Here are some points:
[ -4  16 -17 -36 -10 -10  12 -23  12  40  19  20  -4 -15 -28 -36 -58 -38   3  -5 -34 -24 -26 -24 -38 -49  -7 -43   5 -55  17 -18]
[ -5  35   4  27  44  -5  28 -15  -6  40 -48   3  -4  18  -9  -9  16 -20  26   6 -19 -21  31   6  52  -2  34  19   0  32   0  45]
[ 25   4  18  48   8  43  14  29 -17   4   3   3  43  30   9  61  16  26  10  19  20  56  56  12  57  17  -3  20  30  32  38  11]
[ 28 -39 -28 -13 -26 -22 -22 -56 -47   4  39 -47 -15 -61 -79 -46  -2 -41 -61  -6   7 -34 -13  -3 -96  -6   3  13 -52  -5   0  21]
[ 19 -43 -54  13 -38  13 -63  -4 -79  20 -48  40 -50 -49 -23 -42 -58   3 -57 -63  12 -33 -35  35 -12  33   5  16 -65  -5 -52   4]
[-46 -14 -34 -35   0 -30 -29 -14 -18  40 -48 -47   3 -34   2 -19  -2 -21 -17 -40  -9 -31 -12 -18 -25 -17 -38 -29 -27  12  17  -6]
[-14  35   9  15  37   9  36  -3  43   4 -48   3  33  39  17  18  39  -6  53  53 -28  67   5 -62  29 -40 -28 -15  64 -55 -52  28]
[-23  -2   6 -28  16 -24  -2   4  22  20   3  20  -5   8  29 -15  39   3   7 -17 -18   4 -14   5  -4  -7  10  10   4  32   0  -7]
[ 39  16  46  43  15  48  18  26  21   4 -48   3  50  17  10  38  -2  50   5  11  47  30  16  34 -12  37  54  28  12  -5   0   4]
[-64 -28 -49 -59   0 -52 -14  12  13   4  39   3 -19  13   6 -52  16  -6  17 -17 -23 -40 -62 -47  -4 -25 -62 -78  16  32  17 -65]
[-22 -32 -16 -23 -17 -45  -2 -12   5  20 -48  40   8 -28 -28  16  39 -15 -22  10  -2 -19  -7 -28 -46 -30 -26 -26  -9  12  17 -26]
[-19  39  -1 -22  29 -34  50 -49  39  40  19  20  10  -9 -32  38  16 -29  20  49 -41  18  18 -54 -35 -48 -26 -27   2  32   0   9]
[-15  23  -2  -7  27   0  27 -23  18  20 -48 -47  16   5   1 -25  -2  13  11  19 -27  27  -2 -34 -10 -12 -17 -14  31  12 -52  15]
[ -3 -25  -8 -11 -45 -37 -30  22 -24   4   3  40 -29 -31  10 -42  -2  -3 -50 -46  28  -5 -34 -11 -35   3 -14 -20 -15  -5 -52 -18]
[ 10  39  24  53  15  37  11  27  12 -44 -48  20  -6  29  26  44  39   8  12  13  33  26  27  29  64  36  38  52  29 -55  38  30]
[ 36  -8  -2  45 -15  36 -35  35  -9   4  19 -47 -27  10  33 -12  -2  44  -8  -5  69  13  -9  68   5  63  37  59  -2 -55   0  -8]
[-41 -13  -8 -38  12  -3   1  29  28  40  19  20  38  29   2  23  -2  12   1  -8 -32   0 -33 -14   9 -35 -45 -57  40  32 -52 -44]
[ 23  74  47  17  58  12  74 -32  68   4  19  20  57  19   5  76  39  -3  58  74 -10  48  72 -21  13 -24  34  28  45  32   0  38]
[ 45   3   8  36 -31  16 -42  40 -16  40   3 -47 -39 -16  54 -13  -2  19 -34 -34  61  53  -4  78  21  61  33  49  27  32   0  -7]
[  0 -19 -24  -5 -24  -3 -28  27 -29 -44 -48 -47 -18 -25  28 -56  16  -3 -32 -46  26 -10 -34  14 -10  10   3 -21 -18 -55 -52 -13]
[ -3 -11 -29 -13 -34 -36  -4 -63 -46  20   3  20 -34 -48 -80  -8 -58 -44 -29  -2 -29 -31  -7 -32 -55 -41  -1 -36 -62  12 -52  25]
[  4  25  32  27  28   5  45 -27  25 -44 -48   3  13  32 -22  14  39  28  20  31 -28  12  35 -12  -9  13  14  25   9  12  17  49]
[ 31 -33 -23  32 -27 -19 -35  26 -25 -44   3   3 -17 -35  -2 -26  16  -9 -34 -42  32  -3 -27  -3 -25  10  10 -23 -10 -55  17 -30]
[-20 -61 -22 -34 -33 -33 -25 -31 -24  20 -48 -47 -23 -20 -35 -33  -2 -10 -31 -24  -5 -22 -28 -15 -66  -6 -28 -18 -33  -5  38  -6]
[-78   4 -56 -50  12 -38  11 -10   1  20  39 -47  -3  14 -16   1 -58 -35   3 -18 -73 -61 -28 -47 -15 -47 -44 -70 -10  32   0 -29]
[ 37 -42  28  -6 -28 -30 -10 -23 -41  40  39   3 -17 -11 -30 -22  -2  27 -17  -3  17  20  21  21 -51  30 -10  31 -39  -5  38  12]
[ -5  34  -6   0 -15  16  41 -45   4  20  19   3  19  15 -66  39  39 -23  11  60 -67 -30  19 -43 -24 -42   3 -23  -8  32   0  33]
[-20 -26 -35 -25   8 -27 -26  30  13 -44   3  20  10  -8  29 -16  16 -19   3 -19  26   1 -18  11  -4 -10 -25 -28   6  12  38 -52]
[-60 -90 -77 -56 -54 -46 -80   8 -46 -44  19  40 -86 -75  15 -74  -2 -72 -59 -94  16 -66 -62  17 -31 -17 -33 -52 -51 -55 -52 -85]
[ -59  -11  -70  -48  -32  -99   35 -124  -27  -44  -48   40  -35  -70 -118   26   -2 -119  -36   38 -104 -101    1  -99  -67  -96  -32  -56  -70   -5   38   24]
[-11   7   1 -25  16 -13  13  39  45  20 -48  20  22  50  41 -12 -58  41  39  14  -7  19 -13  -6  33   9 -22 -13  36  32 -52 -30]
[ 56  41  98  58  35  14  16  31   5   4  19   3  20  39  31  26  39  46  23  -1  24  75  43  34  28  51  45  40  44  -5 -52  53]
[-30  10   8   1  32   4  -5   2   8  20  39 -47  -2  -9  35  -9  -2  14   7 -23 -30  24  -3  10  -2  -3  -5   3  14  -5 -52  -5]
[15 34 10 48 14 50 23 -4  6  4 39  3 -5 16  5 10 16 11 14 25  1 33  0 28 26 25 40 32  9 12  0 33]
[  9  34  -1  35  46  17  33 -13   5  40 -48  40   8  22 -13  11 -58 -12  21  12  -2 -27  55   8  62  -9  45  22  20 -55  38  48]
[-25 -37 -13 -32 -75 -11 -40 -29 -51  20 -48  40 -70 -59 -29 -55  39 -23 -50 -27 -19 -35 -24   7 -61 -11   9  34 -73  -5 -52  -6]
[ 20 -31   9  34 -25  14 -58  15 -61  40   3  40 -35 -20  -4 -38  -2   6 -55 -45  38   6 -22  40  -1  48  31  58 -48  32  17  19]
[-36  -7 -32 -71   4  -9  38 -19  35 -44  39  20  42  15 -27  42  -2 -22  28  57 -31   6  -4 -57 -37 -34 -51 -49  16  -5  17 -19]
[  3  11   5  54  -9  14  -2 -39 -35  40   3 -47 -10 -22 -35   8  -2  -2 -18   9  -7  -9  -5   2 -32   8   6  43 -44  32 -52  65]
Then 24 other points, each followed by its number:
[-23 -20  -3  -6 -40 -26  -3   2 -33   4   3   3 -15 -26   1  12 -58 -24 -58 -20  12 -24 -23  -8 -45   4   5 -24  -8  -5  38 -19] 0
[-16  32  -3 -22  29 -22  49 -53  34  40   3 -47  30 -20 -32  41  39 -44  27  57 -38   0  35 -49 -29 -50 -36 -14  12  32   0   5] 1
[ 62  52  63  23  42  62  40  22  46 -44 -48 -47  61  35  31  34 -58  41  36  40   2  38  22  25  39   1  57  30  66  -5   0  44] 2
[-28  13   7  -3   5   2 -10  40   2 -44   3   3  13  26  34  17  -2  14  -5 -21  -9 -16 -34  14   8  -5 -13 -12  10  -5   0 -24] 3
[ 13  27  37   0  63  10  19   0  17  40  19 -47  33  50   2  30  39  55  39  12  -4   2  30   0  32  17  -9  33  21  12 -52  12] 4
[ 19  28  51   4  38  29  14  -3  16 -44   3  40   9   6  40   5  -2  29  37  22  19  47   0  12   5  27  26  25  17  12  38  20] 5
[ 12   4  -7 -19 -38  35 -18   3   8 -44   3  20 -17  -6 -12 -29 -58  14   0 -16  -6 -46 -42   9 -11 -12  27 -18  -5 -55   0 -10] 6
[ 17  16  32  18  35  47   7  65  27 -44  39   3  52  66  59  37 -58  86  46   4  41  59 -18  14  39  47 -22  11  44  32 -52   6] 7
[-74 -30 -60 -36 -29   5 -22  22  32 -44   3   3  -3  28 -14 -33  -2  -5   4 -27 -38 -36 -55 -52 -56 -51 -74 -56 -22  12  17 -47] 8
[ 19  22 -10  39   9  45  19  -3  -8   4  39 -47  -2  24   3  20 -58  32  14   2 -10   3  10  -6  21  10  28 -16  -9 -55  17  17] 9
[ 53 -16  19  40 -38   4 -19  -8 -51 -44  19  40 -39 -22 -17   2 -58  -4 -35  -2  40  12  15  39   5  49  43  39 -58  32  38  44] 10
[ 16 -14  -4  31 -59  21 -50  20 -50 -44  39   3 -35 -51   7  17  16   5 -57 -44  36  34  10  58  32  54  25  27 -32  -5   0   8] 11
[ 23   2  40  36  -4  57  13  25  15  40  39 -47  24  22 -11  56  -2  37  18  41   7  16  31   1  -1  38  23  40  21 -55  17  28] 12
[ 16  30  35  -6  24  63  26   0  15  40  39  20  34  22   3  14 -58   0  31  14  -9  -3  -4  -8  24 -13  33  -3  23  32  38  25] 13
[-48 -81 -44 -42 -47 -36 -64  12 -37 -44  19  40 -61 -50  27 -61  -2 -30 -60 -70  24 -46 -63  31   3  -7  -9 -36 -50 -55  38 -70] 14
[-31  -9 -30 -13  -6  56   0  33  42   4   3   3  18  45   7  -1 -58  14  25  -5 -23 -27 -32 -32  16 -17 -47 -37   9  12  17 -33] 15
[ 50   3  30  59  14  31   5  -2 -26 -44  39 -47  12  11 -45 -15  16  42  -4   1  14  -3  20  20   5  42  54  54  -4  32  17  47] 16
[-42  22  -4 -36  37  -3  45  17  28 -44  39 -47  27  36  -3  13  16  -7  28  15 -52 -63 -13 -12  36 -17  10 -30  18  32   0 -14] 17
[ 23 -17 -19  29 -13   1 -18 -12 -49 -44 -48   3 -18 -16 -62 -40  16   6 -30 -20   2 -44  -8   1 -42  21   8  -8 -29  12  38  31] 18
[ -7  12   3  16  10  46  30  -9  14  20 -48   3   3  14 -40   1  39  17  23  37 -27 -31   0  -5 -12 -17  15  10   0  32  38  30] 19
[29 51 40 69 10 60 14 -5 13 40 19  3  8 21 21 16 -2  6 19 32  9 28  6 16 18 28 45 38  2 12  0 53] 20
[ 12  36   3 -23  16  48  46  11  45  20   3 -47  46  51   3  48  16  24  55  36 -28 -16  10 -34  31 -36  -4  -4  21 -55 -52  -2] 21
[ 65 -11  68  57 -13  48  -7   8   3  20  39   3  -4   1   5  48 -58  34 -29  20  55  32  65  57  32  47  61  64 -10 -55  38  16] 22
[ 15   2   1  -3 -19 -11  -5  24  16  20  19  20  -9  -2  18  11  -2 -18  -2  -4  21 -10  20  21  -3  -1  21   5  15  -5  17 -35] 23
Which three of these numbered points are nearest to each point below by angle, seen from the average point of the first points? Their numbers follow each, nearest first.
[-41 -11 -18 -17  26  27   5  23  23   4  39  20  37  13   1 -26  16  14  31 -15 -11 -30 -49 -24  11 -10 -35 -35  16 -55   0 -29] > 15 8 3
[-46 -20 -47 -59   6  18  -9  10  14 -44 -48   3  22   5  -3 -43  16 -11  22 -21 -20 -71 -62 -39   4 -18 -36 -49 -25  12 -52 -45] > 8 15 17
[ 36   8   5  -7  -4   6  -3  30  14  20  39  40 -21  -6  14  -6  -2 -19  -6   2  14 -24  15  12  18  -2  34  -2  13  12   0 -24] > 23 13 22
[ 35  83  28   1  60   9  69 -34  59 -44  19  40  57  26 -13  41 -58  10  63  64 -20  32  56 -17   6 -28  20  10  52  12  17  50] > 2 13 5
[ 10 -43 -50 -17 -48 -14 -56  14 -34  40   3   3 -59 -28  -9 -61  39  -9 -50 -38  29 -38 -54  37  12  18  -1   6 -25  -5   0 -33] > 14 11 18
[  1  57  30  34  15   9  46   3  17  20  19   3   1  41  15  39  16   4  29  37 -26 -12  40 -31  13  -8  42  16  36  12   0  27] > 20 4 2
[-12  42 -15 -28  22 -38  37 -52  34  40   3  40  28 -10 -35  31  16 -34  31  51 -47  -2  25 -48 -42 -53 -20 -17  20  -5  17  11] > 1 21 19
[ 29   2  10   9   9  -3  38 -19   9  20   3  20   9  -6  -6  10  -2  -1   8  14  -4   5  40 -10   4  -3   5  24  16  32 -52  17] > 4 20 2
[-40  13 -23 -43  20 -49  27 -63  22  20 -48   3  16   0 -40  -9  39 -54  14  41 -57 -22  12 -60 -64 -70 -28 -42  10 -55 -52  -9] > 1 8 21
[ 28  36  30   3  50   3  44 -39  16  20  19 -47  42  -2 -42   9 -58 -23  13  49  -3   3  55 -16   1   1  23  23  16  32   0  42] > 13 2 1
[ 28  -1  33  28  39  32  -6  36  35 -44 -48  20  31  31  49  24  39  28  29  10  62  38  22  25  45  15  22  14  25  12   0 -31] > 5 7 2
[-20  69  27  36  87   7  69  19  68  40   3 -47  66  62  19  37  39  22  79  51 -31  28  33 -30  57 -21   6  12  80  32  38  15] > 4 21 2
[-34 -54 -26 -59 -56 -52 -16   0 -15  40   3 -47 -63 -17  10 -32  -2 -18 -44 -27  -5 -39 -38   3  -6 -10 -31 -24 -16 -55   0 -54] > 14 0 8
[ 17   5   3 -15 -24 -30   8  -3 -13 -44  39   3  18  -4  10  12  -2  -3  -4   9  24  39  21   1  32  13 -15  11  26  -5  38  -3] > 5 22 23
[  9   6  -4  -5  -7 -21  11  -2  -7 -44   3   3  11  14   1  39  -2 -28  -1  13  19  42  20  11  40  -2 -18  19  28  32  17   6] > 5 7 2
